In the rows, 128 means zero.
Where one turn sends some rows of the set: a few examples, then the rows asked
vuz: [125 104  87 130 128 147 107 113 118 131 136 128 139 141 150 121 124 143
 119 121 149 148 153 173 148 131 150 120 156 153 148 138 140 148 118 134
 112 167 106]
vumib: [142 120 121 107 154 132 124 134 144 145 148 139 133 151 155 136 132 142
 141 123 138 130  98 163 155 125 169  95 117 123 153 116 160 127 110 157
 109 166 132]
Vor: [125 123 116 111 130 123 112 114 150 133 162 117 137 121 143 127 124 135
 111 107 118 113 118 135 161 136 156 118  85 131 149 140 170 147 100 172
 111 160 109]
Bafek: [134 114 109 123 129 131 109 120 128 143 120 138 143 129 143 123 125 140
 117 121 162 129 146 177 171 134 114 130 136 132 150 127 147 147 101 112
  93 155 106]
pek: [124 101 128 111 113 145  90 120 114 136 135 128 138 126 140 124 123 124
 119 115 114 125 138 168 162 160 135 118 108 145 116 138 139 124 117 157
 126  99 134]
ruson: [153 146 116 134 121 122 128 125 141 148 126 128 157 124 180 121 125 138
 113 140 143 150 133 137 166 107 138 114 119 141 165 121 150 135 107 170
  95 129 140]
ruvun: [138 107 131 139 124 135 121 111 135 148 128 123 128 147 146 121 141 158
 112 137 123 125 110 159 150 141 154 131 129 163 163 122 132 147 128 134
 150 140 152]
mati: [120 131 129 129 133 136  97  93 132 127 145 143 137 137 138 148 120 166
 112 122 136 123 147 137 157 152 175 122  97 158 155 131 161 160 104 167
 126 154 107]
zod: [128 117 109 143 123 141 136 117 119 112 125 124 133 124 135 121 112 136
 104 135 112 125 112 126 164 155 173 115 115 121 148  99 124 146 139 164
 108 154 109]
pud: [130  88 101 125 128 130 111 128 133 146  89 136 133 127 132 118 134 143
 122 129 161 131 130 132 167 127 145 125  90 106 150 133 158 158 160 168
 105 142 102]
veki: [142 119 122 111 141 127 129 130 113 113 126 141 156 156 148 137 110 144
 108 125 125 132 136 141 159 127 113 135  77 133 149 133 138 140 112 162
  84 128 100]
Lalu: [147 130 135 143 131 116 117 139 119 144 138 157 148 139 157 133 114 139
  98 133 129 131 138 164 155 160 183 124 124 141 122 141 130 163 132 126
 121 145 103]
duku: [134 121 112 126 133 141 111 107 129 150 150 159 143 141 154 134 118 143
 123 124 140  99 126 170 143 137 178 122 138 129 147 134 151 150 108 124
 123 174 118]
pofof: [159 104 126 148 105 122  95 124 114 142 124 146 149 119 137 134 110 119
 107 136 134 130 154 154 150 148 170 136 114 122 102 118 135 134 146 157
 108 123 117]
tor: [123 108 134 121 109 133  91 130 133 124 127 131 135 142 147 127 130 120
 128 149 130 127 136 162 163 168 158 145 120 128 126 129 141 103 131 176
 115 108 114]
bup: [117 121 127 141 116 141 117 144 130 141 141 166 148 144 134 145 130 145
 157 114 146 133 122 159 140 111 136 115 111 148 149 128 176 124 138 145
  88 104 122]
pid: [117 128 129 133 118 136 119 121 132 128 153 134 143 131 159 104 123 118
 108 134 129 153 125 162 160 156 145 121 144 155 124 150 128 137 146 139
 116 128  97]
Sog: [129 136  87 145 108 138 143 114 125 133 116 132 137 121 141 123 115 145
 101 149 133 131 108 154 160 139 160 129 107 118 135 124 132 153 135 168
 111 175 110]
nop: [115 126 114 142 117 112 135 131 126 143 140 149 143 126 150 120 144 142
 142 104 142 128 108 174 146 125 159 116 113 144 153 128 162 133 141 155
  60 118 137]
ger: [116 108 104 131 124 133 111 127 125 158  99 145 124 135 143 137 144 152
 136 123 136 120 140 166 148 133 174 129 116 154 158 126 142 101 138 170
  91 102 108]
zir: [155 122 117 125 117 135 115  98 136 140 138 125 139 126 155 123 128 138
 115 144 134 143 110 146 158 122 146 135 126 150 167 110 142 131  97 152
 122 141 164]
bev: [151 103 116 145 127 128 117 127 131 171 104 121 132 130 137 136 128 142
 116 125 142 146 135 156 163 121 164 103 105 136 117 115 132 118 155 185
  99 117 112]
Nusom: [141 105 129 139 130 110  95 169 143 138 119 136 154 138 171 128 122 142
 125 121 122 111 148 155 127 116 145 137 118 134 141 125 138 138 162 166
 122 131 126]
ren: [119 113 131 128 122 142  73 115 131 142 125 149 132 143 124 102 129 126
 148 138 122 137 130 152 133 146 128 117  79 146 145 115 168 159 129 135
 114 136 132]
renu: [138 118 120 129 129 123 110 157 144 133 138 144 144 150 138 143 124 146
 143 125 160 141 120 180 160 113 124 136 113 131 150 122 169 136 111 127
  82 142 112]
sug: [129 125 118 120 109 147 121 124 124 137 113 144 157 145 148 116 111 137
 120 126 135 101 134 150 135 130 109 127  81 134 144 150 167 145 147 139
  90 140 100]
difa: [140 145  89 127 125 131 115 126 123 137 122 150 139 114 152 127 130 141
 120 155 140 145 116 170 136 114 171 140  97 123 131 127 152 150 140 173
 109 180 114]
sinaz: [113 119 132 144 148 126 102 100 128 151 138 142 135 155 128 113 134 148
 125 128 119 155 123 153 164 135 127 116  82 156 148 120 131 169 106 153
 106 116 118]
viz: [140 128 112 148 117 120 106 136 146 157 115 131 167 126 179 128 119 143
 120 124 144 115 155 150 145  95 134 129 124 128 148 130 146 137 135 182
  95 128 122]
Seb: [132 118 126 111 134 129 112 123 116 137 128 133 138 114 152 110 127 125
 100 115 129 143 138 168 174 160 119 112 125 151 131 139 125 145 113 122
 110 125 115]
kigen: [128 101 147 147 123 120 110 135 127 132 125 148 148 141 151 119 139 143
 125 126 121 106 130 149 126 145 147 131 134 144 148 121 138 152 163 141
 141 132 146]
buti: [123 107 105 109 145 120 128 124 134 142 126 140 143 106 135 120 138 124
 114 102 132 132 113 115 154 120 140 108  99 122 159 143 150 150 136 172
  92 151 102]
bip: [123 116 129 110 139 143  85 139 129 149 100 143 143 155 125 133 119 147
 132 132 127 132 118 168 125 132 121 126  85 158 147 148 140 155 145 154
 103 154 111]
gup: [113 106 123 130 119 153 104 138 120 151 121 141 135 151 135 147 130 156
 141 115 125 128 140 163 151 134 149 105 103 160 135 141 154 120 130 168
 120  87 121]
zulos: [137 102 130 135 121 122  88 121 136 130 121 150 135 131 129 128 112 149
 121 137 160 143 109 157 163 135 157 155  80 127 127 130 146 164 172 164
 108 132 117]
faz: [124 125 138 150 150 141  93 109 127 143 138 122 138 135 154 117 148 146
 132 128 122 109 126 160 147 122 195 120 105 131 143 113 156 163 153 182
 102 134  99]
guke: [131 104 125 141 144 144 100 111 125 125 142 112 128 128 138 120 121 136
 119 119 102 109 114 139 151 134 191 124 111 131 149  95 130 144 147 172
 105 137 101]
kof: [134 115 121 133 126 139 132 104 136 160 133 139 141 125 142 123 139 128
 143 116 149 128 110 144 153 115 151  83 117 117 137 108 164 116 143 177
  88 133 134]
Feraf: [136 107 102 127 122 118 111 146 127 114 146 120 140 154 152 127 133 144
 139 118 148 146 129 187 158 135 155 122 117 125 148 120 172 146 107 152
  84 162 141]
tet: [133 106  98 132 129 138 110  88 121 138 144 138 137 140 141 111 115 141
 117 120 121 125 147 143 161 114 126 139  77 140 150 110 147 139  99 141
 101 115 104]
mol: [135 146 123 134 144 131 100 124 118 135 129 152 145 123 162 120 155 139
 137 148 138 136 133 163 133 118 185 124  98 124 138 119 172 162 149 179
 103 155 110]
selu: [130 131 132 136 126 130  94 102 127 124 142 167 129 119 141 130 106 158
 115 130 145 146 131 140 146 143 176 135  87 168 142 123 155 161 158 139
 120 133 109]

pud moves to buti
Seb moves to pek
Sog moves to zod
Where do these go?
kof moves to vumib
zir moves to ruvun
tor moves to ger
sug moves to veki

